Families of rows that turns and mirrors carry onto each other, the same ones carrying the whole set onto itself: the rest of each named row's family, in list order
4 families of 5 rows
z_793: [ -8   6 -20  -4  -5  -9   0 -13   0  -8   9 -21  -7  -5   2  -8   7]
z_275: [ -7   0  -7   4  -2 -10  -8   7   3 -12  -6 -13  11  -9  16   1   5]
z_607: [  5   8  -8  -5   6  -5 -15  -4  15   6   0 -11   0  11   2  -3  19]
z_342: [  1  15 -13  -8   6  -6 -17  -7  16 -12  10 -12   7 -17  -1  12  -5]
z_385: [-13   5 -11  11   5 -10  -7   5   5   5   9   0   7 -13  -4  -1   0]
z_639: [  6   7  -8  -6   6  -8  -7   5  -3   4   2 -10   2  15   1   5   8]
z_277: [ -5   4 -24 -13   7  -9  -2 -10   9  -4   8 -28   5   0  10  -5   4]
z_792: [ -9  10 -11   6   6 -14  -1   7   4   3   9  -1  13  -7  -7 -10  12]
z_139: [  1   5 -11  -6   3  -7 -10   1   5   6   5 -12 -15   7   3   1  19]
z_652: [-14   7 -15 -13  -9  -9   2  -7  10  -8   7 -22  -2  -6   8  -7  13]
z_879: [ -8   6 -13   0  -5 -12 -16   5   1 -13  -6  -8   7 -15   7  17   6]
z_266: [  4  -5 -18  -2  -8 -13 -16   4  -1  -6  -3 -10   3  -9  13  12   9]
z_497: [ -2  11 -12  -8  13  -7 -23   0  10  -3  15  -3   7 -18  -7   5   5]
z_475: [ -4   2 -14  -8 -14 -11 -19   8   0  -5  -4  -8  14  -6   9   5   9]
z_653: [  1   4   0 -18   7  -4 -22  -4  13  -7   4  -7   7 -11   1   2  -2]
z_492: [ -5  17 -11 -15   8  -4 -14  -9  14  -8   5  -8  16 -12  -7  11   7]
z_765: [-12  11 -10  14   5 -11  -6  -6   5   2  12  -3   2  -1  -7  -5  10]
z_812: [ -7   7 -26  -8  -9 -11 -14  -9   7 -11  12 -22  -1  -6  11  -2   9]
z_967: [  5   8  -6  -1   9   3 -16  -4   5   9  10  -7  -7   5   2   1  12]
z_119: [-13   4  -6   2   2 -11   0 -10   1  -3  18  -2  14  -2  -4  -3   2]

Same family as z_967: z_793, z_342, z_385, z_266
Same family as z_792: z_607, z_652, z_475, z_492
Same family as z_139: z_879, z_497, z_765, z_812

Families of rows that turns and mirrors carry onto each other, the same ones carrying the whole set onto itself: the rest of each named row's family, in list order
6 families of 3 rows
z_655: [  2   0   3   3 -12   4   1   4  -1 -19  22  11]
z_893: [-20 -19   6 -11   1  -4   3   6 -11 -17   6   2]
z_632: [-12   9   7   8   9 -11   5  -9 -11  -8  11  -1]
z_537: [-12   7   2   9  10 -13   3  -9  -7 -13   7  -2]
z_195: [-20 -15   5 -10   4   0   0  12 -11 -14   5   4]
z_739: [-14 -16   7 -11   2  -2  -2   8  -9 -12   0   1]
z_136: [-20 -19   6  -8   4  -1   3   4 -12 -17   8  -1]
z_465: [ -5   2   5  -2 -12   3  -4   2   0 -21  17  18]
z_250: [ -5   6   7  14  10 -11   5  -4 -11  -9   7   3]
z_390: [ -6   2   0   5 -11   5   2   8  -1 -16  20  16]
z_552: [-10   6   5  12   4 -14   3  -4 -14 -10  12  -6]
z_470: [ -8   3   7  14  10  -9   5  -7 -10  -7   6   0]
z_672: [-20 -16  -2  -7   3  -1  -6   7 -12 -17   4  -1]
z_464: [ -5   1  -2   3 -12  -2   6   3   2 -17  20  14]
z_471: [-10  10   6  10   8 -15   0  -1 -15 -14   8  -4]
z_516: [  0  -1   2   1  -4   5   2   5   1 -22  21  16]
z_617: [ -3   4   5   0  -9   4  -5   2  -2 -22  18  16]
z_892: [-18 -18   1  -6   4   6  -4   9 -11 -12   6   1]

Same family as z_464: z_471, z_892
Same family as z_617: z_893, z_470
Same family as z_672: z_390, z_552
Same family as z_465: z_136, z_250

Families of rows that turns and mirrors carry onto each other, the same ones carrying the whole set onto itself: the rest of each named row's family, in list order
5 families of 6 rows
z_317: [ -2   5  -2   3  26  14 -13  -8   8]
z_895: [ -3 -21  -3   7  12   7 -15 -15  -3]
z_875: [ -1  -4   4  -6  14  10   9  -6 -10]
z_414: [ -5   3 -10  14  22   5   4 -14   2]
z_290: [ -2   2  -6  11  25   1   4 -16   0]
z_691: [ -5 -18  -3   9  11   3 -16  -9   1]
z_91: [  1   3  -1   5   7  -5 -16  -8  -9]
z_662: [  0   2   2   5   5  -2 -18  -6  -3]
z_711: [  0   1  -8  12  26   7   3 -16  -4]
z_541: [ -7  -3 -12  -6   7  11   4   2   2]
z_38: [-10 -15  -4   7  15  -1 -16 -11  -5]
z_178: [ 2 -7  5 -6 10  9  6 -3 -5]
z_87: [  0  -6   2  -6  10  14   4  -7 -12]
z_349: [ -7 -18   0   7  14   3 -14  -9  -4]
z_158: [ -7  -3 -16  -4   9  12   1  -1  -7]
z_917: [ -1   0   1  -1  10  -6 -18  -8  -9]
z_249: [ -8  -4 -14  -2   6  13  -1   3  -1]
z_671: [ -6   1  -3  -1  27  17 -10 -12   7]
z_319: [ -7   3 -15  -1   7  13  -1   4  -2]
z_986: [ -1   3   3   2   7  -8 -11 -10  -3]
z_17: [ -1   1 -13  11  25   4   1 -15  -4]
z_586: [-5  6 -3  0 31 12 -9 -9  7]
z_580: [ -1   3   3   1  10  -5 -17  -8  -2]
z_594: [ -3   5  -5   3  24  18 -10 -11   6]
z_674: [ -7   2 -16  -7   7   9   1   0  -2]
z_631: [-3 -6  8 -8 13 10  3 -6 -9]
z_207: [ -1   2  -6  15  22  10  -1 -15  -2]
z_141: [ -3  -1  -3   2  28  17 -10  -5   9]
z_665: [ -9 -17  -7   7  11   4 -17 -11  -4]
z_58: [ 4 -6  6 -6 11 15  2 -4 -7]

Same family as z_91: z_414, z_349, z_671, z_674, z_58
Same family as z_207: z_541, z_38, z_178, z_917, z_594
Same family as z_141: z_895, z_319, z_986, z_17, z_631

